Named moves (each a turn or a mirror), then the moves between two rows, first move first; the first pair answered
J (before => after):
[ -6 -13   0 -16  27  -6  -5  13  -7 -33   4 -20   5 -25  32  -8  -2  -1
   8   0  -5  15 -17 -11 -10  -4  -5   4  19   0 -21 -26 -14  14] => [-15   2  23   8  19 -24  -3 -11  20  -5  -9 -36   4 -14   6  -5  17   5
  -4  -6  -2  29 -21 -20 -15   7   6  -9  11   3  12  -5   4 -26]
[ -7 -17   1  -2 -24 -14   4 -13  -4 -30   9   3  -6 -15   9 -21  11  27
  -6  -3 -13   5  18 -14   0 -12   9   0  -4   0  -6 -10   0 -17] => [ -6 -19   0   1 -23 -16   3 -15  -3 -30   6   3  -7 -14   9 -23  10  29
  -6  -4 -12   7  17 -13  -2 -13   9   0  -3  -2  -4 -10   1 -19]
[  2  -4   3   0  -9   5   1  14 -16  11  -7  18 -13  10  13  13  -1  29
  32 -25 -11 -17  20  -4  13  -4  22  -8  -7   8 -11  -6  -6   4] => [  1   1  10   9 -11   1   1   7  -8  20 -12  14 -13  14   6  14   6  31
  28 -25 -10 -12  18  -8  11   0  24 -13 -10   9  -2   1   0  -8]
[  4   2  11 -12   1 -24 -12 -11  11  -5  13 -10   9 -18  -6  15   9  19
  -4  32   8  21 -10   8  -5  -6 -11   1  -9 -12   0  18   8  -6] => [  6  -1   2 -19   4 -20 -13  -3   2 -15  16  -5   8 -21   4  16   1  16
   1  34   4  17 -10  11  -3 -11 -14   5  -5 -12 -10  12   0   7]
E (before => after):
[  3  14   1  17 -14  -3  10  -8 -13 -22  -6   6   6   5 -14  -2   1 -20
   5   6   5   2  -6  20   8  -1   0   4  14  -6   7  12   8   7] => [ -4   6   4  23  -1  -7  16  -1 -12  -1  -6 -17  -2 -16  -3   7  -9 -13
   1   2   5  -4 -18  17   9   6   9  -6  13  -6   6  10   2  11]
[ 24  26 -17   3  -6  12  13 -10  -7  -9   4  15  -1  20   0   4  10  -8
   1  -7  -7 -14  15   9 -16 -17  10   9 -18 -19  -9   5  19   2] => [ 12  17 -15  10   9  11  18   2  -5  26   2 -12 -10 -10  19  19  -4   4
  -7 -14  -6 -24  -3   9 -11 -10  21  -6 -15 -20 -13   3   9  10]
[ -5  -9  -5 -20  15   1  -6   3  21 -34  26  -6   3 -15  -7  -2  12 -10
 -28  31   8  18 -26   3 -23   0 -18  -2  18  -3 -10  -6 -18  13] => [ -5 -13  -3 -16  18   2  -7   1  19 -28  25 -11   5 -23  -4   1  12  -7
 -31  30   9  14 -28   0 -23   2 -15  -5  19  -2 -11  -4 -19  12]
R (before => after):
[-31   0 -20  14  17  -8   9   3   7  10   7 -28  13   1   2   3 -16 -41
 -37  -5  -3 -13  -7   9  22  25 -13 -11  31 -10  12  16  21   0] => [-21  12 -21   6   1  -8   3  -8   9 -13   7  -5  20  27 -17  -6  -4 -45
 -30   2  -1  -5   7  14  17  17 -20   1  29 -10  17  22  32 -10]
[ 7 -3 -5 -6 -3  3  2  4 -7  1  5  6 -4 -3  3  7 -6  5  7 -4 -4 -1  1  2
 -1  1 -2  2  6  2 -5  6 -1  3] => [  3  -6  -1  -6   0   1   3   1   1   4   7  -6  -3 -13   3   6  -1   6
   0   3  -3   4  -6   4  -7   2  -4   0   4   1  -5   8  -4  -1]
[ -4  -1  -6  -8   6 -12  -1   2   9 -27 -10 -10  12  10  -3 -30  13 -34
  -7  31   8  32  -1  -2  -7   1 -14   6   8   0  11   0  -3  -7] => [ -4  -5 -22   0  -1   9   5  23 -28 -21 -21   7   6  22  18 -21 -15 -33
  14  -1   3   5  16  -7  11   2  -4  12   7   6  -5 -14  -6  16]
Z (before => after):
[-13   3 -17 -10   0   2   7  11   7  -4  16 -19   5  11   3  18  -8   2
  -4  -1 -13   3 -24   8   7  -1  -7  16   9   6 -18  -1  -6  -1] => [-15   3 -16  -3  -3   4   7  13   1   4  13 -19   1  15   5  19 -12   4
  -1 -13 -12  -5 -20   4  12   1   0  12   8  10 -18  -3  -5  -4]
[ -5  -7   7  -8 -15  11  -2  -7   6  -5  19   1  -1 -13   6  16  10  23
   6  15  -1   9   0  11 -10  -3   4   6   3  -9  -1  14   4   1] => [ -9  -2   7  -2 -14  14   0  -8   3   8  15  -2  -4 -12   7  20   2  26
  10   3  -3   3   2  11  -5   3   9   3   1  -7   1  13   7  -1]
[ 12 -21  20  -9  13  -5  -6  16  12 -17 -13   6  10  -2   4  -7   7   4
 -14   8   4  15   4 -17   8  -3  -5  -7  -3   3 -10  -8 -20   1] => [  7 -19  17  -9  19  -4  -1  14  17  -7 -11 -11   6 -17   6   1   2   7
 -20  12   7  15 -10  -7   4   2  -3  -7  -4  -2  -8   0 -20   2]
Then:
Between the rows of a pair lie two moves.
[ -4  10  -1  31  -6  -9  13   0 -10  31  -7 -24  18  -6 -17   9   0  19
  -3  -6  12   4   2   8  13   0   0  -6   3  12   1  11 -10  -7] => [ 12   8 -18   9  -9   4  10  10 -26 -11   5  -1  24   0  -8   3  -6  10
   6   4   7   0  11  20  13 -14 -14  14   7   9 -22   1 -15  19] | R then J
[ 17 -19  32  13   4 -18 -14  -6   6  22 -13 -19   8   7 -20 -11  12  -1
   8   1 -10  -5   1  -9 -10   6  12 -29   5  17  12   7   6 -34] => [ 27 -33   2 -18  17  -1 -12  19 -21 -15   7 -10   9 -18   8 -11 -10  -9
  15  14 -12 -19  -8  11  -9  -7  -3 -14  14  10 -25 -10 -13  15] | J then Z
[-9 -3  3 11 19  0  1  5  6 13  1 -7 -8  2  8 -9  3  1 -7  3 -3  4  1 -5
 -8  2  0  1 -1 -1  4 -1 -3 -4] => [ -2   0   2   0  16  -1  -2   1   8  -4   4   2  -6   4   5 -12   7  -3
  -6  13  -2  11   4  -3 -13  -4  -8  11  -2  -1   2   0  -1  -5] | J then R
[ -3  -7   4  21  -8 -11  -9   3  18  23 -24  -4   9   3 -15  14   5  16
 -24   3   9  17  -8   2  -4   3   3 -16  -9   3   4   6   5  -2] => [ -3 -11  -4  25 -12  -1  -6  14   1  27 -27   4   6   9  -5  19 -10  17
 -12 -14   7   0   0  -1   6   6   8 -14  -8   5  -5   0   2  10] | R then R
[-14  12   5  -9  22  -3 -23  -6   6 -10   4   8  25  13 -13 -23  25 -10
   6  35  12   3  -5 -28  -2 -23  -2  -4   4   4  -9 -32 -21   2] => [-20   4  -3   0  24   9 -19   9 -15  13  -1   5  15   5   8 -10   0  -4
  16  10   8 -20  -4 -30  10 -19  10  -8   6   5 -22 -42 -30  18] | R then E
[  2  -2  -5   1 -11  27  -6  12 -22   4 -17 -14   0  -3  14   7 -32   2
   4 -27   7 -23   7  15  11   2   7   7 -13  -9  -6 -10  -8  13] => [  4  -9   4 -16   5  12 -11   6   4 -10   0 -34   7 -30   9   0 -12   0
 -22  12  12  -1 -19  23  -5  -2  -9   3 -11 -16  -4  -5 -16  10] | R then J
[  6  -2  -5  -4 -10  -5 -12  -8   0  20  -9  25   1  18  16   7  14  15
  19  -6   6   0  25 -12  15  -3  12   4 -20   6   9  17  -4  -4] => [ 14  -5 -10 -25  -3  -6 -18  -3   3  -9   3  30   6   6  16  -2  20  10
  13  17   8   8  17  -3   8 -12  -1  13 -15   1  -3  12 -12  10] | J then Z
[  8   1  17   3   4 -13   8 -16  20  28  10 -12 -15  -9  -9  -1   5  34
 -11  12  -9   0 -25   7  18   3  -8 -12 -16  -6  14   7  -3 -23] => [ 12  -9  -4  -8  10   5  11   7  -8  14  14  -1 -19 -15  17   4 -20  34
   5   1 -15 -20 -19  13  27  -3  -8  -2 -10  -5 -16 -11 -15  13] | J then Z
